In the data rows, the value 500 means zero.
Some points:
  456  516  581  490  411  550  393  458  434  472  391  435  461  388  655  428  505  549  659  410  644  658  606  548  480  450  377  407  517  574  448  542
  619  405  363  561  424  323  450  402  556  511  408  313  467  465  532  570  381  667  427  434  550  600  481  466  386  503  456  361  472  411  473  416
  465  488  579  510  521  468  380  566  717  482  546  455  572  499  764  605  369  515  472  516  538  595  449  509  499  509  510  500  315  561  375  483
  464  555  676  538  518  466  518  561  536  326  581  525  379  429  586  484  420  452  579  317  632  436  467  388  492  683  416  369  406  509  364  551
  465  421  580  533  452  447  391  531  557  423  677  449  341  585  528  564  321  480  551  428  422  523  596  484  430  500  627  478  500  490  491  472
  369  566  509  537  367  586  551  422  462  666  544  460  447  485  672  479  342  470  611  376  571  572  428  476  293  683  340  400  424  552  414  472
  490  399  537  522  416  491  356  425  785  605  672  516  604  505  534  431  293  588  563  427  641  610  546  632  497  363  645  390  499  401  274  405
  382  599  579  638  421  598  599  592  359  436  620  443  483  538  499  660  716  539  427  342  601  438  421  455  433  624  380  549  494  541  475  543
  419  483  547  570  432  599  618  475  531  518  396  335  532  493  574  436  370  361  565  454  672  604  528  597  438  667  457  519  509  590  548  392
  377  488  586  437  408  511  692  481  701  485  357  429  456  529  648  382  523  488  591  522  628  513  395  542  341  358  422  524  434  555  316  455
  678  432  468  513  404  550  562  579  697  558  497  435  479  597  414  515  314  614  433  544  517  609  503  610  524  363  329  498  353  472  317  360
  405  565  508  495  486  603  467  409  498  462  525  484  404  381  448  606  467  547  440  318  621  397  547  558  359  646  428  554  431  430  471  426
  514  516  540  462  449  570  215  567  448  448  707  468  547  483  513  530  511  476  451  584  678  540  473  571  633  517  422  441  517  604  511  601
  538  234  494  486  436  540  415  454  648  581  495  446  620  482  569  424  536  505  379  324  564  576  597  506  426  397  353  503  486  393  577  279
  467  630  464  587  290  452  376  532  424  612  528  587  508  521  544  497  513  471  577  447  539  554  325  504  539  492  365  536  595  487  537  379
  486  498  582  535  430  624  459  388  510  839  532  488  460  395  568  491  447  469  633  225  591  582  341  453  413  604  240  413  415  395  423  505
  612  510  707  531  401  487  491  485  348  480  398  447  599  523  580  531  420  554  504  650  606  356  461  569  409  581  385  479  424  404  511  710
  656  450  480  401  499  457  553  552  387  513  434  522  581  496  699  476  452  582  519  482  558  651  440  372  438  533  620  349  512  380  318  508
  568  406  552  496  538  437  522  445  709  600  557  582  544  432  634  472  488  500  454  518  625  477  551  512  551  508  465  354  411  446  406  493
  256  520  584  497  490  537  494  483  435  384  516  442  643  664  467  603  461  614  280  406  497  336  577  413  672  548  569  440  474  365  558  548
  447  416  540  472  513  466  304  387  629  418  499  461  574  574  479  533  474  472  465  493  569  431  486  552  511  624  378  393  456  384  381  544
  595  480  485  442  392  457  504  598  451  467  356  395  490  406  461  406  341  513  507  508  776  576  237  445  519  581  644  431  459  304  302  419
  593  354  528  474  468  486  436  427  592  383  410  433  488  513  488  370  390  449  577  348  742  459  524  644  406  531  476  528  623  519  358  495
  509  482  473  286  538  601  401  492  417  310  493  542  591  397  450  635  494  481  318  535  641  554  514  471  456  417  613  466  375  451  479  376
  394  557  440  458  360  517  417  596  544  645  546  540  447  360  621  495  530  570  498  373  486  460  532  517  388  668  341  417  467  450  446  571
  453  569  515  479  334  533  552  581  649  454  485  447  432  449  605  461  289  564  621  346  637  492  400  471  447  591  424  391  531  481  370  558
  512  590  797  483  410  640  410  559  553  463  601  484  602  620  374  522  471  432  432  468  529  637  527  444  303  567  383  554  445  503  419  441
  436  463  498  502  287  419  456  484  531  519  449  350  443  545  479  615  460  642  528  515  529  546  525  438  651  541  416  377  469  218  523  488
  499  470  581  571  499  438  561  440  729  654  351  590  489  539  584  343  274  527  514  591  737  579  444  615  473  456  447  273  476  449  466  551
  388  671  564  472  414  496  441  489  548  471  652  470  496  642  515  693  634  424  422  437  554  420  531  482  487  562  566  421  444  471  572  436
  539  525  536  376  539  607  511  541  350  605  342  368  447  354  479  552  486  407  500  523  687  662  416  499  440  633  588  504  558  571  354  399
  559  562  694  614  423  431  552  724  342  535  379  244  366  616  555  549  262  663  523  543  654  580  489  592  399  567  434  394  335  551  646  565
  570  527  496  626  365  541  320  551  621  495  373  287  501  448  533  465  163  471  543  529  607  557  450  702  454  577  534  433  391  564  489  399
  515  565  668  533  538  520  381  594  589  406  576  348  511  502  605  469  353  359  584  612  748  527  532  554  624  553  604  576  449  738  522  656
  537  418  493  614  448  495  391  512  609  592  420  464  304  453  504  557  193  639  436  617  597  598  424  611  405  495  379  463  476  590  612  524
  500  304  446  592  465  392  423  437  743  665  567  438  536  608  678  447  325  550  578  552  559  432  553  449  454  549  498  361  474  398  419  342
  480  525  445  397  439  554  398  602  468  554  489  375  456  495  404  540  475  328  368  579  688  642  336  468  432  592  640  428  337  548  438  438
  388  548  561  462  452  411  499  499  516  441  492  388  617  417  387  487  369  588  440  491  506  580  446  599  323  520  388  377  412  635  399  573
  484  595  613  596  508  486  436  481  408  533  410  378  434  543  575  411  514  483  420  362  586  448  317  637  369  511  378  445  374  346  425  471
  446  435  654  408  370  428  464  399  512  433  454  325  603  551  539  452  476  582  611  512  504  618  337  598  528  570  494  420  386  546  559  316
  391  556  601  471  408  436  406  494  500  645  447  322  529  439  606  548  476  435  439  344  472  400  357  501  409  548  244  427  413  344  328  429
  370  471  510  430  448  474  298  379  422  477  630  534  426  520  499  554  367  596  414  460  765  609  383  521  521  422  363  492  582  684  491  479
  561  449  638  513  583  382  482  424  514  445  387  424  527  588  456  511  367  459  426  306  626  644  501  577  576  550  587  472  406  536  555  542
  584  655  517  551  322  482  313  495  462  668  441  434  453  583  585  407  411  549  504  572  748  549  520  630  623  522  412  387  410  559  583  444
  516  479  566  478  389  594  463  621  539  555  583  624  545  555  712  524  458  505  404  556  487  470  589  604  519  634  482  340  384  428  567  457
  541  571  561  548  478  547  345  491  526  562  485  420  561  441  534  419  321  397  509  376  616  468  473  674  476  400  326  496  413  489  449  457
  707  494  551  443  370  598  373  495  721  361  489  472  495  581  384  278  408  604  472  412  578  578  545  555  452  568  464  585  410  492  501  487
  629  514  663  389  353  254  484  501  453  500  413  406  542  455  570  594  433  536  419  434  589  466  496  700  527  543  513  610  418  593  539  519
  524  554  518  642  449  511  389  577  568  513  422  582  459  390  392  556  374  695  496  566  476  478  521  687  433  415  513  588  490  593  491  523
  548  510  570  506  540  565  375  448  611  610  530  400  594  524  452  475  381  444  575  531  516  388  577  648  445  539  504  430  488  570  498  467
  371  491  526  384  560  333  319  463  616  424  552  457  647  487  373  424  534  516  635  413  607  542  589  486  500  616  378  425  425  391  526  434
  366  535  485  567  255  527  421  429  570  547  578  470  459  488  522  474  556  547  546  471  470  461  604  449  425  412  508  499  445  419  581  500
  463  421  469  652  375  452  469  593  461  549  501  522  379  406  521  438  555  658  510  377  587  499  403  568  405  666  338  448  528  414  564  535
  392  383  589  599  262  331  476  630  437  490  472  427  352  519  471  531  480  623  414  491  500  555  480  557  417  575  414  415  486  285  417  431
  510  439  329  555  416  426  450  613  485  480  423  522  495  519  494  457  432  661  414  582  588  492  393  485  361  632  502  478  490  217  396  375
  669  378  392  517  318  451  505  717  451  541  333  412  586  544  547  542  318  582  525  554  659  461  327  462  412  523  638  513  395  503  400  478
  506  524  566  503  282  555  365  658  601  472  414  414  427  576  495  528  317  587  409  580  550  606  585  446  439  567  372  642  385  539  560  253
  518  416  532  492  345  534  507  440  428  456  647  504  246  536  565  557  549  515  557  402  608  567  387  560  426  504  398  554  673  287  454  539
  523  504  515  526  456  421  326  358  723  429  636  383  756  430  479  553  492  545  414  382  527  444  556  570  483  447  463  482  505  539  558  594
  554  578  490  478  446  530  466  464  621  589  460  338  593  562  658  304  352  577  549  418  568  647  452  598  395  465  341  384  556  521  488  374
  378  430  427  584  482  468  470  525  551  438  513  468  554  509  606  515  431  575  516  513  628  515  552  539  560  514  392  584  396  362  361  474
  482  479  522  598  462  395  420  520  651  475  568  399  341  425  540  386  361  709  576  491  568  571  549  594  463  441  441  460  441  494  441  497
  503  403  420  584  447  474  434  531  484  509  429  541  585  570  482  571  473  467  403  728  749  466  518  607  547  693  558  411  469  241  541  432
  470  506  592  411  605  516  296  457  404  603  415  446  523  531  512  393  503  653  581  437  553  521  442  563  332  550  420  562  433  390  456  507
  512  403  356  728  289  487  377  463  533  470  568  505  343  440  494  529  440  522  511  324  564  562  453  474  406  414  396  544  473  416  653  453
  385  585  581  484  433  471  407  597  417  475  470  452  571  462  432  600  509  375  382  350  546  538  488  586  388  551  484  576  362  612  495  638
  429  525  639  480  401  421  370  563  529  667  422  367  471  536  613  499  524  513  293  397  758  565  566  525  369  454  373  470  441  466  355  432
  415  479  580  578  393  505  420  504  553  479  397  624  630  418  561  473  426  500  620  332  531  476  466  533  471  585  297  420  490  453  483  495
  485  290  402  412  385  373  541  672  650  518  656  422  484  577  398  488  442  706  446  501  527  528  556  499  477  321  406  619  299  347  615  396
  608  388  465  604  490  479  511  467  711  642  592  404  350  417  531  459  292  588  603  517  666  495  461  644  523  314  531  396  339  476  512  395
  437  478  375  579  473  386  407  397  634  496  666  397  459  464  703  509  256  464  404  535  597  487  459  575  401  429  475  503  445  316  621  471
  426  456  549  504  365  409  420  493  608  532  663  402  500  456  574  259  401  455  464  250  666  451  470  628  393  407  399  463  488  609  471  465
  521  449  630  601  263  504  560  470  615  496  475  576  517  609  600  446  304  679  527  576  623  418  408  489  420  550  476  315  401  392  575  507
  442  529  524  558  512  503  352  590  546  522  395  322  594  370  425  450  492  616  601  406  602  638  424  614  426  544  492  513  396  486  509  509
  392  498  579  439  385  558  314  384  443  588  615  452  433  463  556  433  220  535  585  468  533  574  564  565  404  569  510  555  512  239  458  532
  467  603  658  442  305  453  475  520  556  476  399  332  643  486  583  389  395  509  420  416  524  571  427  459  478  533  476  477  452  493  379  606
  553  459  587  531  422  455  510  530  653  423  632  359  560  481  410  372  486  653  497  507  573  565  489  447  564  449  410  470  515  356  526  434
  541  561  603  569  362  694  454  634  498  692  443  360  539  577  585  537  400  461  367  513  469  487  483  612  384  430  419  514  408  414  598  290
  584  471  517  392  335  587  374  482  621  588  444  335  515  562  469  355  390  519  620  460  575  579  459  686  363  525  351  540  435  456  512  401
  515  618  562  487  433  535  428  644  689  507  478  373  467  473  554  510  268  534  667  527  609  431  429  514  604  382  528  409  460  660  759  494
  383  511  533  613  305  418  428  385  652  598  351  393  510  453  542  240  281  415  585  522  474  569  532  516  383  463  471  377  517  448  432  332
  469  513  428  507  455  636  443  578  480  318  411  430  424  586  561  537  493  307  469  570  577  503  509  658  603  709  446  554  512  572  565  669
  465  454  502  357  586  567  465  430  802  505  483  518  521  540  518  628  393  427  400  465  575  524  490  708  622  598  528  456  558  579  392  591
  453  556  435  613  434  497  456  422  703  521  454  487  500  500  650  540  374  741  489  424  641  419  547  498  515  425  535  409  483  277  630  464
  554  529  417  365  507  540  440  594  477  584  410  536  610  425  543  551  543  620  347  598  572  328  519  460  377  567  566  421  434  270  457  462
  552  473  484  458  464  363  523  569  548  506  399  476  627  631  483  565  353  421  575  521  611  516  614  587  430  500  468  466  404  497  469  578
  497  391  457  567  406  491  532  397  589  495  489  542  593  484  701  585  424  641  547  309  644  628  500  572  438  566  543  428  338  427  542  418
  467  472  530  725  247  464  407  425  300  494  439  386  515  572  605  663  492  772  562  523  670  605  530  612  528  364  391  461  534  383  378  223
  528  445  471  521  391  504  654  607  347  443  550  372  510  403  408  614  481  525  461  580  574  592  451  469  406  614  588  595  454  510  594  458
  328  429  484  413  529  384  346  344  529  534  406  506  562  675  386  504  384  461  568  327  626  611  410  639  403  533  388  402  498  357  489  464
There is one direction along which these points spread out most. Take the direction at right angles to it along which they spread out most. Then take the direction at right angles to both along which they spread out most. Go by this last direction. For each point below, how far along it does it lie, from 0 to 99? 50 is the average, and the first point above lies past it. One standard deviation of the points above along it is 16.
  378  430  427  584  482  468  470  525  551  438  513  468  554  509  606  515  431  575  516  513  628  515  552  539  560  514  392  584  396  362  361  474 44
  388  548  561  462  452  411  499  499  516  441  492  388  617  417  387  487  369  588  440  491  506  580  446  599  323  520  388  377  412  635  399  573 58
  485  290  402  412  385  373  541  672  650  518  656  422  484  577  398  488  442  706  446  501  527  528  556  499  477  321  406  619  299  347  615  396 19
  419  483  547  570  432  599  618  475  531  518  396  335  532  493  574  436  370  361  565  454  672  604  528  597  438  667  457  519  509  590  548  392 62
  465  488  579  510  521  468  380  566  717  482  546  455  572  499  764  605  369  515  472  516  538  595  449  509  499  509  510  500  315  561  375  483 44
  512  403  356  728  289  487  377  463  533  470  568  505  343  440  494  529  440  522  511  324  564  562  453  474  406  414  396  544  473  416  653  453 54
  656  450  480  401  499  457  553  552  387  513  434  522  581  496  699  476  452  582  519  482  558  651  440  372  438  533  620  349  512  380  318  508 40
  619  405  363  561  424  323  450  402  556  511  408  313  467  465  532  570  381  667  427  434  550  600  481  466  386  503  456  361  472  411  473  416 38
  554  578  490  478  446  530  466  464  621  589  460  338  593  562  658  304  352  577  549  418  568  647  452  598  395  465  341  384  556  521  488  374 69
  559  562  694  614  423  431  552  724  342  535  379  244  366  616  555  549  262  663  523  543  654  580  489  592  399  567  434  394  335  551  646  565 33
  537  418  493  614  448  495  391  512  609  592  420  464  304  453  504  557  193  639  436  617  597  598  424  611  405  495  379  463  476  590  612  524 37
  465  421  580  533  452  447  391  531  557  423  677  449  341  585  528  564  321  480  551  428  422  523  596  484  430  500  627  478  500  490  491  472 42
  453  569  515  479  334  533  552  581  649  454  485  447  432  449  605  461  289  564  621  346  637  492  400  471  447  591  424  391  531  481  370  558 67
  538  234  494  486  436  540  415  454  648  581  495  446  620  482  569  424  536  505  379  324  564  576  597  506  426  397  353  503  486  393  577  279 55
